One turn moves each row of this set onto another row. After a few examples, where does it send each row asked below?
q96: [ 22.6  -4.2  32.1  -5.1 -11.0   6.2 -13.6 -11.9  25.9   7.4 -15.1  -1.7
  -4.8   2.4   8.1  21.1 -30.8  22.4  15.1  -1.2   2.2  24.5 -17.2  -6.7
   2.2   2.8  31.6  -6.4  -1.8 -13.7   8.7 -27.5   3.7 -10.5 -29.4   5.9
 -18.2  22.0  -3.9   1.6 -22.2  18.3   1.0   9.7  12.9  -4.9  13.9  14.2
   1.0   9.1 -11.2  -9.7  11.9  -9.7  -8.5 -15.8  -0.7   3.4   5.9 -19.5
 -13.5  19.2   2.3  12.3  27.0  -7.9  13.4 -16.4   8.2  19.5   0.7 -11.9
  17.1  21.7  39.7  37.0 -20.4  13.1]
q688: [-11.6 -25.2  17.4   0.5  24.9  -7.4  -2.0 -14.9   3.4   3.9  36.9  -6.0
 -13.0 -12.7  13.2   2.8   4.6 -18.9   0.7 -28.6  22.9   7.4  -2.5  -2.1
   6.2 -16.9  15.3   0.9 -15.5 -18.7  12.7   6.3   9.7  -4.8 -28.3   8.0
  14.7 -19.5  -2.9  -1.0  19.4  10.5   7.5   1.3 -10.6  12.8   8.0 -23.7
  25.1  -5.9  -0.5  20.0  -0.8  27.1 -33.9   7.9  -9.8  21.3   6.7 -12.1
  33.4 -15.2 -24.8  -3.1  26.8  12.6  24.0  -9.4  15.3 -13.0  17.9 -10.0
 -17.6   2.4 -11.4  21.7  -2.0 -16.3]
q209: [ -3.2 -15.2  -9.4  -1.6  10.5   8.8   1.7   5.7 -33.7  21.1  -2.2 -13.0
  32.7 -20.9   7.3  -0.7 -28.7   0.9  -4.4 -20.9  28.1  12.6   4.7   4.4
  -1.8 -13.9   7.5  18.3  -4.6 -14.8  11.5 -30.5   4.7  12.2 -15.4  31.9
  20.3   2.7   9.3 -12.7  -6.5  15.9 -24.2  -9.6 -13.1  10.4  22.5  -1.2
   9.8   3.2  -5.8  -9.9   0.3  -7.6   8.5 -15.3 -27.3  -0.7 -20.3 -39.9
  -5.4  -2.9 -23.3   6.9 -15.5   0.8  16.3  -9.9 -12.2  15.6  -8.6   1.2
  -4.2   8.9  23.4  10.5 -10.6  12.9]
q519: [ 16.7  14.2  24.2   1.3  -4.6   1.0   1.4  -7.8  19.0   8.2 -15.0 -14.3
  -6.4  15.4   8.9 -12.0  -8.1 -25.2  -0.1 -22.6 -22.9  30.0   9.9  23.4
  -8.6   6.3  -2.6   1.9 -12.2  -6.0 -31.8   4.8  10.9  13.4  -1.0 -29.6
  17.9 -14.7   7.0 -13.4   3.9   7.8  33.3   8.1  -4.2  11.8 -10.2 -25.2
 -26.2  19.1  38.3  20.0   4.0   5.3  -7.1  -7.1 -30.4   2.6  -5.7 -14.8
  13.8 -17.5  17.8 -38.8  30.1   1.8  11.0  17.3  -1.7  -4.6  -7.7  26.6
 -26.4 -11.6   3.3   5.1  -9.7   3.6]
q324: [ 15.7 -10.2  17.2   8.7 -32.9  32.7  -1.2  -6.2  10.4 -23.7  -0.8  17.6
 -20.9   6.6  37.9 -11.6  -0.3  -4.4  25.7  22.3  16.2   2.7  21.6  -0.3
 -21.6  -3.5   2.4   1.5   0.0 -20.1  -0.6  -2.9  13.2  -0.7   5.1  23.6
 -11.7 -11.7  -6.7  11.3 -13.1 -10.1 -17.7  -6.7  -1.1  21.4  -2.3   4.5
 -20.9 -12.8   9.3  16.8   8.4  23.4 -12.7 -15.3 -23.2  23.6 -10.8 -46.0
 -11.4  -2.3  -7.2  15.6   8.9   8.4  22.6  -0.6  -8.8  11.8  13.0  12.4
  -2.0  37.6   1.3   1.1  24.2  -4.7]
q894: [ -4.7  12.7  13.7   0.9   5.8  -2.6  18.7  29.1 -14.9  -8.4   3.4   5.4
   2.1   1.2 -10.5  19.1  13.9   7.2  -1.7 -24.2  -2.3   0.7   8.3   4.2
  18.0 -19.4  13.8  17.1   1.6   3.6 -22.4  13.4  17.0   8.5   0.7  17.1
 -18.2   4.7   9.9  15.6  32.2   0.4  -2.7   7.8 -16.5  23.1 -29.3 -28.9
   6.3   4.3   8.3  -4.8  -3.6  31.4  11.6 -14.2  -6.6 -16.3   5.8  -4.0
 -13.2   7.0  13.6  -4.8  14.0 -10.1 -13.6  29.3 -15.0   3.9  -8.2  -9.2
  -5.9   3.6 -15.0 -25.4  -0.6   2.9]
q969: [ -1.4  20.1   4.9   6.0   7.3  -6.7 -15.3  -9.8   5.4  34.1 -22.4  42.4
 -17.0  18.3   9.4 -21.4  -0.1   9.8   4.3   5.1  18.1   6.9 -10.8  18.0
   1.4 -22.5 -16.3   3.0   0.2 -30.3  11.2   7.6   6.6 -20.1   3.4  21.4
  37.0  -7.9 -13.7 -18.3  20.6  -8.9  -9.7 -21.7  -4.4 -16.9   3.1 -18.7
  -1.3   7.0  -0.5 -17.5  -1.3   1.6  14.9  -9.4   5.0  26.1  38.9  -6.1
   1.2   6.8  -9.2  18.0  -3.2  23.8  -4.0   0.5   2.5 -10.9  -5.1 -10.6
  -8.8   7.1  24.4  15.1  18.0 -17.0]
q875: [ 27.5  21.6   5.6  14.7 -17.8 -11.2  -5.3 -14.9  14.5  15.1 -26.1   7.3
  -4.9 -13.5  10.8  11.2   3.8   2.6   2.9  17.3   9.6  12.7   5.9  31.9
 -33.3   3.9  17.5  29.0 -14.2  -6.8   2.4   5.0 -12.4  -6.9   3.9  -4.2
  39.2 -23.2  14.2 -30.2 -14.4  -8.5  12.2   8.0   0.3   9.1   3.0 -12.9
  12.1  14.8  30.8  16.6 -19.8   2.4  -0.3  -1.5  -3.2   9.2   6.8  -2.3
  26.0  11.6  19.8 -17.2  13.5  12.9   1.9   2.2  -8.2 -20.7 -13.3  46.0
   2.3  10.9  15.4  16.4 -10.2 -35.2]
q392: [  6.8  16.9  -4.8   4.3 -28.9   9.1 -20.7 -14.9 -14.4 -31.2   2.8  -5.9
  14.6  -3.2  18.7 -12.1 -12.3 -23.6   5.9  -5.2  15.0  -0.4  -3.4   1.7
  25.1  19.1  -4.2  12.7 -12.1 -23.6   9.9  -6.8  17.4 -22.8 -17.3  22.4
   3.3  -7.9  33.3  -2.1  -4.3 -15.2   4.1 -27.2  15.9  -5.3 -28.3   4.9
 -13.5   1.6  14.2  10.5  -8.6  27.0  20.2   5.2 -44.2 -20.9  10.9 -18.1
 -28.7  -5.3  -4.8   3.9   4.6 -13.9   8.0 -10.7 -15.2  17.1  -8.8  -2.3
   2.8  20.0  28.7   3.4  -1.4   7.6]
q781: [ 19.5   0.1  17.7   3.4  15.6 -16.9 -21.9 -15.5  -0.7  10.2   7.1  -0.9
  -8.2  13.9  21.9  -1.6 -38.2   7.6   7.7 -24.8  45.1  18.6  12.6   9.5
  38.5  13.5  19.0   4.7 -14.4 -18.9  19.6 -14.2  -3.7  -7.2 -22.2  10.2
  10.7  24.9   5.5 -21.9   2.0   5.8  19.3  13.2  -0.9  -7.1  -9.2  -2.5
   7.2 -21.6 -14.8  10.4  13.5  14.3   2.8  14.8 -22.4 -17.8  24.6  -4.7
 -25.6   5.1   6.4  -7.9   7.3  -5.1  -5.0  -9.3 -19.7  -0.7  -6.2  -6.2
 -19.1  18.5   6.3  57.4  -6.0  -5.3]
q998: [ 20.1   0.8  20.2   5.6 -15.6  29.9 -19.1   6.8  -4.8 -26.5  20.4 -22.6
   6.7 -23.3  18.1  -7.5 -24.7   4.3   6.5 -10.5  23.6  21.3 -22.5 -16.0
  14.1  -4.8  13.9  21.5 -23.0 -30.1   7.8 -21.5   7.8  -2.1 -20.8  17.5
  19.6  10.9  17.6 -13.2   2.1  -4.5 -10.4   7.7  -7.9  -6.3 -17.7 -31.7
  -1.9   5.9 -23.0  -4.0  -1.4  16.6 -19.9   4.3 -26.1 -12.9   1.7 -17.4
  -1.3 -34.6 -12.6   2.8  23.5  28.5 -10.0  -6.4 -19.3 -12.6   9.2  28.6
   1.1  17.3  -9.3  22.8  26.9 -20.6]
q366: [ 22.3  24.7  10.4  -1.9 -12.3  -0.4  24.7 -20.6   2.9  -0.7   8.4  10.6
 -22.6   3.1   4.6 -13.7 -10.3   4.7  -1.4  -6.0  15.6  20.6  -7.2  35.1
  -9.0 -30.5  10.8  42.0  -9.0  -3.9  -6.5   2.8   5.4  10.9   5.1  11.5
  37.4 -14.1   3.3  10.1   4.6  31.7  18.9  10.7 -11.8  32.3  18.2 -16.4
 -15.1  -6.3  38.3  -5.9  -4.1  -5.2   5.7 -22.2   0.0   2.0   0.8 -27.7
  -5.5   5.7  -6.0 -23.6  28.0 -19.0  -4.1  33.7 -15.8  -0.8 -18.6   9.3
  -1.6  -5.3  26.2  25.0   5.3 -11.3]
q247: [ -5.4  19.4  -4.5  -2.2  10.0 -10.0  -6.9  -5.5   8.9  31.7 -18.4  34.1
 -23.6  16.4   9.4 -17.5   1.3   7.1   6.1   5.3  18.7   6.8  -7.5   9.2
   2.4 -16.7 -11.2   7.0   2.9 -29.8  10.5  11.3   3.0 -18.7   7.0  16.2
  39.4  -9.4 -14.9 -18.5  18.0  -5.6 -10.7 -21.5   0.3 -23.3   4.3 -20.1
   4.1   1.2  -5.6 -19.7   2.8   0.6  12.0  -3.6  12.0  26.5  41.3  -5.9
   1.4   8.8  -9.2  15.3   1.3  26.5  -9.8   3.7   2.1 -10.6  -7.7 -13.0
  -5.2   9.8  21.4  20.6  18.7 -13.8]
q548: [ 27.1  16.6  26.9   4.3   0.1   1.2  -1.2  -7.8  20.5   6.6 -10.8  -5.1
  -9.6  28.4   3.5  -6.8  -9.6 -21.5  -4.8 -14.1 -13.2  25.8   4.7  31.4
  -4.6   6.1   7.9  10.6 -12.1  -0.9 -33.0   6.5   8.7  17.5   0.3 -24.6
  15.9 -22.7  13.2 -16.8  10.5  14.0  42.8   6.6  -5.2  10.0  -9.1 -25.2
 -24.3  19.0  29.9  18.6   1.8   7.4  -1.7  -7.6 -31.9 -10.5  -4.1  -9.0
  11.2 -13.7  24.1 -33.3  26.1   1.3  -3.7  11.4   4.1  -6.6  -0.8  29.4
 -35.0  -5.9   7.5   5.1  -4.6   3.9]
q907: [ -2.3   4.0 -19.0  -1.9 -10.7   0.5 -20.7 -16.9  -1.4  32.3 -14.6  43.9
 -25.7  12.2   0.8  -3.4  -3.9  12.1   7.1  17.0  15.3   2.6 -24.2   6.0
   4.4 -11.8  -5.2  -2.3  15.0 -42.6   9.5   1.5   7.7 -10.9  -5.9  11.3
  17.7   6.2 -12.7 -22.3  22.0   3.4 -13.2 -22.5   5.6 -12.7   1.2 -23.6
  10.6   3.1  -9.1   1.6  -4.3  -3.2   8.7  -6.6   7.3  19.5  33.8 -14.1
   7.9   8.4  -0.5  30.1  12.3  27.5 -13.6  -5.7  -2.0   3.8  10.9  -9.5
   2.1   4.5   9.7  10.1  17.0 -19.7]
q363: [ 22.4 -12.9  10.3  -8.3 -30.7  25.6  -5.4  -4.7 -14.5  15.4  -4.1 -27.9
   2.9 -33.2  -7.5  27.1  -9.9   6.1  11.9 -11.4   2.8  11.3 -30.0 -13.8
  12.8  -4.5  17.6  -4.7  -3.2 -34.1   8.1 -17.3 -15.8   4.0 -29.2 -12.1
  -7.2  32.2  14.2 -11.9   6.0  30.2  -4.9   0.3   4.4  -3.9   8.9 -19.9
  21.0   8.6   0.0   6.8 -23.8   7.8 -13.0  -2.9   0.7   3.0  -1.9 -21.7
   2.2  -4.1  10.6  17.2  34.1  13.6  18.7 -14.1   4.1   8.6  14.4  -1.4
  13.2   7.0   6.1  14.2 -29.8   3.9]
q730: [ 25.9   6.6  24.5  15.4   6.9  20.3   2.8 -12.5  38.4  -5.7  15.4   2.5
  -4.8  11.8  21.2  11.9   2.6  -7.0 -21.7 -14.7 -24.8  19.8 -19.3 -12.4
   2.3  30.0   5.3   6.9  -8.9 -19.2   9.2   7.7 -11.5  -5.3  22.4  13.4
  15.2   6.3 -21.3  -3.1   7.8 -19.7  -1.7  -0.7  27.2  -3.1   8.2   1.6
   6.3  -5.6   3.6  11.8  -7.8 -12.8  -6.1   1.5 -25.9  19.5 -11.1   1.8
  -0.5 -25.6  33.8 -12.3  -3.0  33.0 -17.7   0.0  -1.7   3.2   2.2  21.9
 -16.4  27.8 -26.5  -6.6 -11.5  -4.6]
q832: [ 27.3  24.2   9.3  -1.1 -14.4   9.6  18.5 -16.9   6.5  -0.8   4.6  11.7
 -29.4   8.7   0.5 -11.7  -5.4  11.1  -5.9  -5.7  17.5  24.4 -15.8  39.7
  -5.6 -31.0   8.0  39.0 -20.6   1.9  -9.2  -0.5   0.1  14.3  -0.2  11.7
  37.3  -9.6  15.9   4.5   9.5  21.1  22.0   9.1  -1.5  25.0  18.6 -27.0
 -16.2   1.3  37.7  -6.4  -1.8   3.8   6.4 -17.2  -0.4  -1.7   2.4 -25.2
  -1.8   5.5   1.5 -20.9  30.3 -13.8  -9.6  36.0 -20.2 -10.4 -14.9  12.3
 -15.1   0.7  30.3  16.3  15.1 -13.6]
q447: [ 30.4   4.7  28.1  13.3   5.5  17.6   0.2 -11.4  37.7  -4.6  15.6   0.6
  -2.4   6.9  25.7   4.9  -2.1  -8.9 -25.3 -10.2 -15.5  23.6 -20.2 -12.3
  12.2  33.7   6.6   4.1 -12.4 -19.8   6.0   7.5 -10.1  -4.7  19.5  18.8
  13.5  10.1 -20.6  -1.7   4.7 -19.9   0.5  -0.8  26.3   0.7  15.0   3.5
   3.6  -1.3   3.5   8.8  -1.5 -15.8  -5.8   2.3 -17.6  19.2 -15.1   4.1
  -1.6 -12.8  38.8 -17.5  -7.3  30.8 -15.9   4.6   0.8   0.8   1.0  26.2
 -17.8  20.9 -23.0  -9.0 -15.0  -1.0]
q689: [ -8.8 -25.0  12.6  15.0  12.6 -18.1  -7.6  -2.0  13.8  -8.7   8.3  -6.3
   2.5 -22.7  17.4  11.2  -1.9 -15.0  -3.5  22.2  24.3  26.8  -1.1  -4.3
  -1.2  21.4   7.1 -12.5 -23.5 -30.6  24.8  -3.4   4.3 -11.9 -38.1  20.6
  10.4  -2.3  -6.1   2.4  -4.9  -7.3   8.8  -0.1  10.7  -3.0  -3.8   4.3
  20.6  -6.8  -4.6  11.2  -7.1  26.8 -14.2  26.7 -18.3  15.2  -1.5 -12.2
  19.8   0.4 -24.5  -4.9  17.7 -15.6  19.5  -9.2  33.2   4.0   4.1   2.4
   9.6   2.8  23.3  16.1  -6.5 -19.3]
q841: [ -8.2  18.7  11.1  -9.3   8.2  -2.3  19.3  18.9  -9.2  -5.4   3.2   3.2
  -0.3   4.4  -7.2  14.0  15.3  11.5  -1.2 -17.8  -4.1   1.6   8.2   4.7
  19.6 -20.1  10.8  16.3   5.9   6.8 -20.7  11.1  15.4  14.3   5.7  15.2
 -14.1   6.1   4.6  17.3  25.4  -2.5 -10.3   7.6 -17.0  22.8 -31.3 -26.3
  10.4   7.6  10.0  -1.2   7.2  37.4  11.0 -16.4  -7.8 -18.7   7.7  -8.6
 -17.7  -0.2  14.3  -4.9   8.9 -10.0 -14.9  29.1 -12.8  12.3  -8.3 -12.4
  -6.6   9.1  -8.8 -28.6  -4.4   4.7]
q63: [ 30.3  20.8   7.1  11.0 -23.1 -13.8   1.5 -19.5  14.0  15.0 -18.0   3.0
  -3.7  -3.4  10.7  11.7   4.0  -4.8   0.8  19.7  12.6   6.2 -11.6  35.9
 -25.4   4.4  14.5  32.2 -16.0  -4.5  -2.2   4.9 -17.8 -10.4   3.9  -2.3
  34.6 -25.5  22.1 -29.2 -13.4  -3.3  18.4  -4.4   4.7   8.2   1.9 -17.2
   6.0  17.5  30.9  14.4 -19.4   5.6   6.5  -5.5  -9.6  13.8  10.6   1.7
  16.1   8.0  26.6 -23.3  10.3  10.5  -6.1   0.7  -9.1 -32.6 -21.6  41.3
 -10.1   9.8  14.4  10.6   4.4 -29.9]
q12: [ -3.0   5.9  23.3 -21.5   2.2  -3.7   8.6  16.5   0.2  -5.8  17.5   0.4
  -0.3  12.7  -9.3  24.5   9.4  21.5   1.1 -31.0  -6.9   2.5 -12.1   1.9
  22.4 -17.4  37.7  18.5  12.9   4.0 -10.7   2.0  27.8  -1.3  -0.8  21.8
 -31.1   1.1   6.6  12.3  21.7   3.4  -8.7   8.2  -5.1  15.9 -25.4 -33.5
  11.4   8.1   4.8  -5.8   6.5  18.9   0.4 -14.6   6.1 -12.3  11.4  -5.0
 -19.8   6.3   3.3  -1.9   7.2  -1.0  -5.1  12.1  -7.1   4.0 -16.3 -24.6
   1.4   7.8   2.7 -11.3 -13.3  18.4]
q820: [ -2.7 -19.8  30.6  -2.3 -36.0  11.0  -5.1 -31.7  -6.5  20.7 -15.6 -11.6
  12.6  -5.2  -0.1  14.5   7.5  -7.1  28.9  -5.8   1.5   0.1  -7.1  -4.0
   7.7  -1.9  21.9  -1.0   1.0 -21.4  -0.7  -1.3  16.2  -0.4 -39.2  -9.7
   4.5  18.9  -0.1  11.8  -2.0  13.3 -11.9 -13.5   1.0   0.5  -4.5   7.1
   1.4   8.6   6.6  -4.8  -9.2  -5.0   4.4  -1.6 -21.9  -1.2  -2.1  -7.6
 -26.6  -5.6 -17.5  13.7  38.7  -8.3  32.4 -32.2  15.6  27.7   8.6  -6.5
  -3.7  11.5  33.1   1.7  14.9   4.4]
q308: [ 39.3  -7.5  33.6   5.4 -22.0  20.9   1.6  29.5  -2.5 -18.0  -2.6 -16.1
 -18.1   4.0  12.2   4.1  -8.2  -6.9  12.0 -12.8   9.5  25.7  38.9  -0.7
  -4.2   2.6  -1.4 -13.0  -0.7 -27.5  14.2 -12.0   4.9   4.0  -6.2   7.9
 -16.7  19.9 -15.5  -7.3  -5.5  12.9   0.2  -1.2  -9.4   6.5 -12.3 -12.4
 -24.6  -5.0 -17.2  12.5   0.6  22.0  -0.8  -3.4 -28.0  25.7  -6.1 -44.5
 -22.1  -5.9   1.9   0.4  17.1  -0.7  43.6 -11.1  -6.7   5.9  -7.1  -0.2
  -3.5  34.2  -6.9  25.6  -7.7   1.9]
q352: [  1.7   8.7 -13.5 -12.4  24.9   6.1  -1.8  19.2 -11.0  11.7 -28.7 -12.2
  16.2  -8.9  15.0  -0.5 -29.2  -1.1  -0.8 -23.7  18.4   6.7  15.1  -3.9
   7.4  19.7   8.1  16.7   0.1   6.3  10.1 -10.7 -16.0   1.6 -20.6   6.6
   1.6 -17.0  22.6 -14.9  -4.3  -2.0  -1.6  -3.1  10.1  14.6  25.5   7.4
  10.4 -17.5  11.2  11.8  20.8   6.7   3.3 -23.6 -17.4  20.3   4.6 -23.0
  -1.6  23.7   4.6   6.2 -23.5   0.6  13.5   2.5 -14.8  -2.2  -2.6  -1.5
 -16.9  25.3   5.6  15.0 -39.6  23.6]
q514: [ 19.6   2.3  32.4  -6.8  -1.3  25.6  -7.9 -14.2  26.4  -2.3  -1.4  -6.5
   0.0   9.0  17.0   5.2   1.0   1.4 -11.1 -10.6 -26.9  15.4 -20.4 -12.6
  18.1  34.0   4.6  -2.9  -2.6  -7.3  10.3   6.2  -6.4   6.9 -12.5   0.6
  13.3  17.8 -17.5   8.4  13.1 -20.5  -5.2  -4.6  27.3  -6.5   7.0  14.1
  10.8 -19.2   7.9   0.9  -3.8 -16.7   1.2  -4.5 -28.3  25.9  -9.5  16.5
 -17.1 -13.2  31.5 -11.5   3.8  34.8  -5.8  -7.1   6.0   7.2   3.8  21.8
 -12.3  37.8  -9.0 -15.3   1.0   3.6]

q247 goes to q841
q832 goes to q548
And these:
q781 goes to q392
q907 goes to q12
q875 goes to q366
q96 goes to q820
q308 goes to q689
q969 goes to q894
q324 goes to q688

